[[ 19  35]
 [-26 -34]
 [ -2 -14]
 [ 26  35]]
|
[[ 19  35]
 [-26 -34]]

[[-26  -9]
 [-31 -14]
 [-23 -12]
 [ -7  25]
 [ 25   8]]
|
[[-26  -9]
 [-31 -14]]

[[ -2 -26]
 [-31  -2]
 [-15  23]
 [  0 -19]
 [-10  20]]
|
[[ -2 -26]
 [-31  -2]]

[[-24  27  -4  -4]
 [  6   9   1   6]
 [ -7  20   5 -14]
 [  2  -8  16  10]
 [-20 -36 -10   9]]
|
[[-24  27]
 [  6   9]]

[[ 31 -10 -31   8]
 [-32   3  32  -2]]
|
[[ 31 -10]
 [-32   3]]

[[  8 -11]
 [ 24   8]
 [ 13 -10]
 [-16   1]
 [-12  32]]
|
[[  8 -11]
 [ 24   8]]

[[27 18 21]
 [-9 11 -1]
 [ 0 -6 33]]
|
[[27 18]
 [-9 11]]
